M: rows in 3 groups, each row roughly a mix of its group's directions
M (113 x 11)
[[  6 -50  11  17 -32 -69  -9  12  12  12  -1]
 [-35 -16 -25 -13 -46  22   9  47  40  18 -11]
 [ -3  34  14 -18 -25 -41  23 -27 -34 -32 -43]
 [  8  29  26  43  19  14  20 -49 -13  48  -5]
 [ -4   2 -68 -30   2 -23  -2  45  -8  30 -15]
 [ 29 -13   6  43   1  26 -18  17  -2  17  69]
 [-13  18  36 -25   8  60  10   0 -22 -25 -45]
 [ 11  15   0 -37  11  43 -48  -3   6   6 -56]
 [  1  34  26   9  11  14 -48 -48 -31  -7 -36]
 [ 41 -49 -16   1   1  33 -22  -6  47  31   8]
 [ -3   0 -38 -14  44  45  22  34  18 -19 -37]
 [ 13  -5  19 -48  44  45 -23 -12  -5 -19  37]
 [ -8 -37  32 -57   6  17 -43 -13  13  28  16]
 [-12 -35  -8  14  16 -34  23  47  26  11 -52]
 [ 12   4  49  18 -33  13  30 -14  29  16  54]
 [ 28   0  64   4   4  -1 -12  19 -42 -28 -37]
 [-64  12 -14  -5  34  -6  21  22 -19   0 -47]
 [-45 -33  13 -17  17   2  10  37  60 -16  -5]
 [ -4 -26  19  61  16 -16  53  14  -6 -25  17]
 [ -8  -8  66 -18   6  21  35  12 -17 -47 -13]
 [ 29  29  53 -39 -39  -8   5   2  33   8  23]
 [ 35 -42  16   7 -62 -36 -26   4  -8   5   9]
 [ 28  43  17 -10   7  21  27 -58  10  12 -38]
 [ 28  22  20  21  -6 -21   7  57 -33 -12  46]
 [ 20  19 -21 -13  42  48 -59   5 -12 -15   7]
 [-10 -17 -63  10   1  -4  -4 -31  19 -24 -54]
 [-13   9 -25 -39   7 -52 -16 -36  18  41  23]
 [ 14 -17   1  16 -68 -34   6  10 -26  40  18]
 [ -2  -7  -8  -7  -9  45  65  30  -7  31 -29]
 [ -2  10   1  30  14 -60 -18   5 -12  13  61]
 [  7   2 -41  35  20   5  22  37 -23  51 -30]
 [ -1  29   4  40  24  10   9 -66 -29  16 -25]
 [ -1 -28 -53 -18  -3  11 -11  17  39 -40 -40]
 [  8 -11  25  14  -6  -3 -44  14  76  -4  16]
 [ 18  -6  12 -19 -47  24 -48 -41 -14  16  35]
 [-25   7  27  12  25 -39  -4 -15   7 -17  71]
 [ 23 -30 -21   0 -14 -67  13   0  -4 -50  -8]
 [  3 -17   4  22  33 -11  33  27  48  31 -46]
 [-29  13 -42 -17  49  -9   7 -18  -7  30 -48]
 [  5 -31 -38  17  38 -51  24  38   8  18 -14]
 [ -1 -18 -23 -63 -21   5 -46   0  22  14 -35]
 [ 23 -37 -18 -16 -51  16   7 -50  11  15  34]
 [ 28  21 -13  24  56  19  44 -32  23   5 -16]
 [ 10  22  57  19   6  17  40 -31   7   1  46]
 [  0 -19 -10  17   0  66  45  -7  34  20 -23]
 [ -5 -23 -58 -13  35  35 -30 -12 -37 -11 -12]
 [ 17 -11  24   1 -37 -66  -9 -48   4   3  11]
 [ 14  36  59 -60  12  14  -8  -8  -3  10  10]
 [ 28 -28  -3  -9 -38 -54   2 -32  -8 -16 -43]
 [  0 -12  55 -14 -31  16  36  -6  21 -14  52]
 [ 21 -13  65 -20   2  32 -13  36  15 -34  14]
 [-26  -6 -48  -3  34 -21  10  24 -19 -31 -51]
 [ 41  19  33 -17 -34  49  -9 -15  19  32 -25]
 [ 28   7  35  26  -6 -63  38   1  30   1 -16]
 [-33 -11 -45 -10  55  35  -3  28  16 -14  21]
 [ -4  21 -44 -11 -23  -1  -5  47 -53  16 -29]
 [-10   9  44  17  52 -24 -10 -40  13  20  36]
 [  0   2  57  44   4  29  13 -22  12  -8  48]
 [-14  36  -2   7  33  23 -18 -52 -11  50 -22]
 [ 18 -34  -5   9 -18   6 -31 -11  72 -16  29]
 [ 14 -36  -8 -52  29  33 -35 -16   9 -24  30]
 [-13  -4 -19  21  -7 -39   4 -35 -71 -22  -4]
 [-28 -28 -23  29  11 -38 -31  22  33  -2 -48]
 [-25 -15 -38  45  36 -40  20   3 -13 -33 -19]
 [ 16 -11 -16  11  24  -5   8 -27  -4  38 -75]
 [  9  48  20  -5   6  19  41  51   4 -22 -35]
 [  8   4  17 -44 -29  37  29 -31  -1  40 -37]
 [ -3  19  16 -20  30 -41  53 -15  -3 -42 -30]
 [ -7  -3 -13 -10 -37  67  34  26  27  -1  24]
 [ 41  -1 -37  27  38  -6  32   4  -4 -50  22]
 [-16  22 -10  -8  34  63 -17  -1  12   7  52]
 [ 13 -12 -35  16   7 -79 -19  21 -18   4   3]
 [ -9   3 -23 -64 -36 -48  -9  17  -9 -13  18]
 [-17  -3   8  53  67  10  27  19 -11   1 -15]
 [ -9 -10 -36   4   8  40 -59  21 -36  30  -2]
 [ 28 -13 -35 -36 -33 -31 -46   9   3 -14 -36]
 [ 23 -39   6 -66  -6  12  -7 -33 -12  -2  36]
 [ -5 -31  -5   8  -9   6  58 -43  47  24  11]
 [ 51   4 -38   0  13  13  12 -11 -16 -61  25]
 [ -6 -15 -26 -16 -51 -41  17  39  33 -10 -29]
 [ 48  37  16   9 -21  34  28   6 -31 -11 -41]
 [ -2 -12 -29  73  26 -28  -2   7  16 -34  -9]
 [ 10  33  28 -23 -16   3  30 -56 -39  29 -11]
 [  5  32  47  22  32   6 -11 -37  53  -9  -9]
 [ -4   0   2 -50 -20  43  25   6 -14  -9 -60]
 [-10   0  38  57  -5 -46  20 -31  21  19 -15]
 [ 20 -28 -27  18  27 -11   3 -75   8  20  -7]
 [ 13  70   7  -9 -21  36 -31  12  15  22 -23]
 [-45   3 -32   1  53  52  -9   7  -7  11  22]
 [ 40  -8   0  -1  26  -6  16  11  77  -8  23]
 [ -3   0  14 -20 -15  13 -23   8  45 -10  74]
 [-15  18  29  18  44 -48 -27 -45 -21  -9   6]
 [-35  55  22  -7  31 -34  39 -19  10  -7 -18]
 [ 12 -49 -49 -56 -20  -8   2  -2  -5 -25   5]
 [ 11  -1  -1  -1  28  65  -7  -5  43  46  -1]
 [-13  17 -15  -7  53  31  32  -4  31  15 -51]
 [ 11 -26  15  38  32 -27  46 -30   8  41 -16]
 [-11 -40 -44  -7  32  54 -19   7  15  25 -17]
 [ -4 -35 -14  27  57  14   7   4 -15 -40  42]
 [ 12   7  31 -28 -44 -51   9  30  23 -29 -21]
 [-26   7   0  73   9 -20  44  -6  16  -9 -20]
 [ 23 -32  -3 -16   6  18  -1  14  69  30 -35]
 [ 18 -50 -29 -58 -21  -7 -39   8   0  -5  13]
 [-21   5  24  53  20  12  -6 -40  53  12 -17]
 [-17   1 -56  32  27 -32 -22 -44   6   1 -24]
 [  8  22 -12  35  17 -26  28 -30  40 -45 -32]
 [  6 -29   0  43 -53 -43  -4   9 -12  38  14]
 [-43 -18 -23   4  24 -30  64  -7  -5 -28 -12]
 [-44   0   7 -35  33   2  65  13   8   8  20]
 [-14  14 -26 -20  58  36  15 -32  40   7 -15]
 [ 14  50  42  26  43   7  30 -10 -10 -26  21]
 [ -9   4  32  77  -4 -26  20 -12 -10  28  11]
 [  3 -14 -12 -40 -33  38   0 -11 -50  39  25]]

which group is each row in? (one row of each group first)
[-37 -39 -27   5  24 -17 -31  27  36 -11 -41]  C
[-34 -27  12 -32 -42 -56 -35  -2   5  -4  10]  B
[-22  -2  38 -64   5  -5  43 -14 -14 -12 -28]  Z

[ 27 -28 -10  11  -1  66 -31  10  13  33  30]  B
[  2 -10  24  10 -17  11   5 -51  50  13  52]  Z
[  5  26  32  18 -25  18 -17  43 -30  45  34]  C
[ 20 -33 -19  11  -1 -43  51  37  -9  33 -15]  Z
[-13  46  34  28 -16  -2  46  42  29  -3   4]  C
[-24   0  42  -7 -56 -17 -28 -15 -25  41 -16]  B
[ -4  30 -36  -1  25 -23 -63  34 -26   4   3]  Z
[  4  36  20 -17  11  14  36  53  37 -14 -36]  B
[-24 -27  25   1 -18 -30   7  46  62  -3   4]  C
[  4 -34 -16  12  49  39 -47 -20   3 -16  30]  C
[-25  25  -8 -16 -13  26 -10 -44 -64   2 -27]  B
